Each row is where one point has got to under a steady rotation. How many steps took it there?
The counts run from 0 to 363.
[159 185 179 150 105 108 163  86 148 134 144  86 131 115 118 121 131 104
 109 125 145 191 119 123 121 120 102  99 112 144 133 120  93  98 115 141] => 341
[144 135  98 115  91 163 129 103 186  98 120 143 138 123 173 100 109 123
 139 108 113 158 118 101 109 141 102 157 115 102 135 173  83  79 161 127] => 235
[161 126 108 155  94 144 135 117 156 155 112 106 133  94 155 182 104 110
 143 178 158 161  99 123 161 121 114 119 134 114 157 147 113 154 159 131] => 160
[140 134 131 166 112 100 128  73 159  99 124 122 139 115 181 157  97 123
  96 150  77 155 115 109 122 174 126 134 131 106 172 136 142 120 142 138] => 245
[155 162 121 166 124 119  83  80 144 137 117 149 106 137 109 132 117 114
 146 153 108 151 126 166 154  48 120 115 165 151 151  97 115 123 132 119] => 182
[133 138 172 103  84 151  90 138 118 109 128 157 106 174 198 147 106 104
 164 129 149 127 128 124 134 129  80 103 163 161 108 113 120 122 143 115] => 81
[139 167 131 100  74 167  74 120 203  98 125 121  62 125 150 140  97  83
 145 122 122 129 140 132 139 109 112 127 138 149  92 133 114 112 127 145] => 51
[141 109 146 143  83  95 173  85 156 113 141 101 143 136 146 161  91 127
 113 180 129 138 120 127 146 104  93 135 133 129 141 110 157 126 178 119] => 359
[143 135 115 103 120 171 146 129 177 126 124 152 115 111 124 113 164 131
 127 109 128 156 131 126 115 109 110  74 166 101 168 144  68 120 168 172] => 306
[146 175 166 151 123  84 161 119 149 124 125 157 132 142 149 151 145 128
 162 154 111 138 127 156 117 131  98  93 167  97 216 135 121 124 144 124] => 314
[131 125 153 127  98 163 110 110 186 141 132  85  98  67 149  91 134 102
 135 123 157 188 128 109 120 156  96 121 117 145 132  99 116 161 117 148] => 334
[117 160 169 147 113 137 123  79 179 171 134  55 138 119 146 126 118 122
 131 171 141 163 144 130 140 129  95 137 142 142 135  98 139 162 114 135] => 330
[149 132 182 153 105 111 134  75 133 105 136 168 115 130 127  89 108  77
 163 126 142 164  90 122 141  95 104 148 102 151 157 110 111 114 173 111] => 352
[128 129 101 105  86 150 115 137 174 151 112 118 143 119 122 124 114 116
 102 188 107 120 132 166 105 112  78  71 146 117 153 105 104 127 147 128] => 188
[147 169 147 157 118 136 143  97 115 166 130 105 136 136 150 181 109 110
 128 190 173 137 114 129 169  85  99 115 149 141 150 167 126 120 151 120] => 156
[133 167 127 132 119 112  85  79 155 182 113  97 132 145 122 139  89 102
 132 196 121 167 125 155 133  94 112 115 133 131 174 116 126 119 141 110] => 186
[179 197 129 158 112 126 157 100 139 103 122 145 145  95 156 186 142 112
 132 118 115 133 136 152 150 108 121  66 152 105 150 122  88 129 137 119] => 170
[159 162 153 122 136 137 181 132 144 178 130 172 165 162 154 148  99 112
 126 133 132 145 128 145 110 166 104  87 132 129 177 170 113 141 174 163] => 273
[183 157 144 134 122 122 215 111 172 122 139 136 151 138 126 144  99 112
 117 143 117 138 119 149 121 112  94 102 134  97 153 149 109 107 177 134] => 30
[128 158 133 107 107 145  92  64 127 136 150 118 124 148 131  78 101 105
 119 146 146 134 142 116 128 105  85 115 135 168  79 108  74  74 173 137] => 224
[126 150 116 116  85 163 146  89 146 140 122  89 160 117 157 177 142  89
 114 175 177 104 113 140 129 149 101  69 114 127 144 147 111 116 174 137] => 158
[146 157 154 129 108  94 157 111 142 121 129 162 148 204 143 152 130  99
 126 124  95 120 126 165 115 131 106  75 120 142 162 110 110  86 139 146] => 70
[173 163 161  96 101 173 159 117 146 119 146 124 101  94 113  85 127  81
 115 123 146 140 124 117 128 107  84  88 129 145 110 131  74 107 167 151] => 22
[108 112 129 126  73 151  93  88 137 127 123 155 106 119 134  96 138  84
 133 158 155 126  80 133 149 123  95 121 108 172 145 136 107 127 185 145] => 150
[145 121 124  89 106 161 129 129 202 130 120 149 112 144 124 118 117  81
 123  99  97 174 125 145 103 145 131  86 105 136 151 113  89 120 153 179] => 62
[131 129 158 150 102 116  99  53 137 150 111 133 141 113 155  95  73 104
 117 151 130 159 119 132 103 158 107 106 118 111 121  76 134 125 136 130] => 216
[167 168 133 138 103 135 152 106 149 119 137 120 105 121 110 118 130 125
 170 107 150 151 114 149 136 113  82  84  99 138 105 161  58  86 148 149] => 25
[139 190 170 124 129 159 159 108 157 132 148 125 116 119 128  93 125 117
 165 106 149 165 168 146 136 109  98  97 123 170 101 127  92 114 116 132] => 339
[120 113 164 139  92 151 151 119 133 136 110 169 115 104 134 114 109 104
  92 163 115 121  85 146 141  76  83 101 132 133 165 141 125 129 180 148] => 148
[154 163 162 147 132 103 131  99 155 139 122 173 125 209 120 140 101 102
 145  99 113 185 116 135 138  98 115 129 132 172 149 117 107  93 142 145] => 68
[130 202 161 136 109 159 166 129 125 126 144  90 125 123 186 164 121 146
 117 134 117 151 155 138 170 109 103 131 167 163 159 162 106 111 106 133] => 126
[140 161 159 132  92 132 120 116 118 124 157 115 111 123 167 137 145 114
 165 163 142 127 148 155 130 118  89 115 186 168 166  91 110 173 137 119] => 325
[195 168 174 121 107 151 164 116 117 136 156 136 102  96 113 111 117  80
 139 127 153 175 114 114 136  98 109 118 132 151 136 133  61 118 165 140] => 23
[156 192 147 118 119 128  96 100 102 138 170 135  87 111 168 136  78  92
 113 168  84 123 147 147 132 151 128 117 165 168 142 118 113 126 133 146] => 255
[131 131 139 156  95 144 122 121 107 130 133 152 115 121 133 143 126 118
 129 167 144 137  86 141 176  58  82 122 164 176 131 156 106 137 176 127] => 152
[132 133  92 139  97 139 141  92 174 131 118  98 157 138 130 117 103 157
 124 151 136 178 115 110 126 130  84 115 103  97 127 167  91  92 172 149] => 231
[164 173 176 124 124 132 179 110 128 150 140 139 144 114 131  98 101 103
 152 122 134 166 144 166 122 140  91  68 107 115 148 108  89 115 133 131] => 343
[149 144  94 116  86 124 123 101 119 131 150  93 146 135 151 118 100 140
 128 170 126 137 142 135 113 157  89  74 127 137 123 126  64  67 164 138] => 228
[145 112 170 164  95 119 132 100 172 104 130 139 112  84 158 106 134 118
 120 144 114 157 103 119 132 131 100 139 154 141 180  83 135 184 155 136] => 5
[120 128 124 146 109 126 145  98 184 137 125 163 148 147 161 118 126 140
 171 145 120 135 152 183 117 141  88  91 161 119 194 119 141 166 164 131] => 317
[158 180 118 136 134 161 146 138 122 164 148 162 133 165 127 144 114 134
 143 125 136 147 129 158 132 151 101  85 138 187 146 164  78 101 151 170] => 269
[100 122 127 124 101 137 152 100 110 147 147 122 148 151 184 139 104 155
 128 189 102 162 154 155 149 112 108 119 151 150 197 117 141 130 179 140] => 115
[140 131 106 124  99 168 113 137 174 139 137 113 151 132 110 139 144 112
 108 154 128 179 111 114 121  74  96 165 178 177 163 130  78 145 167 132] => 193
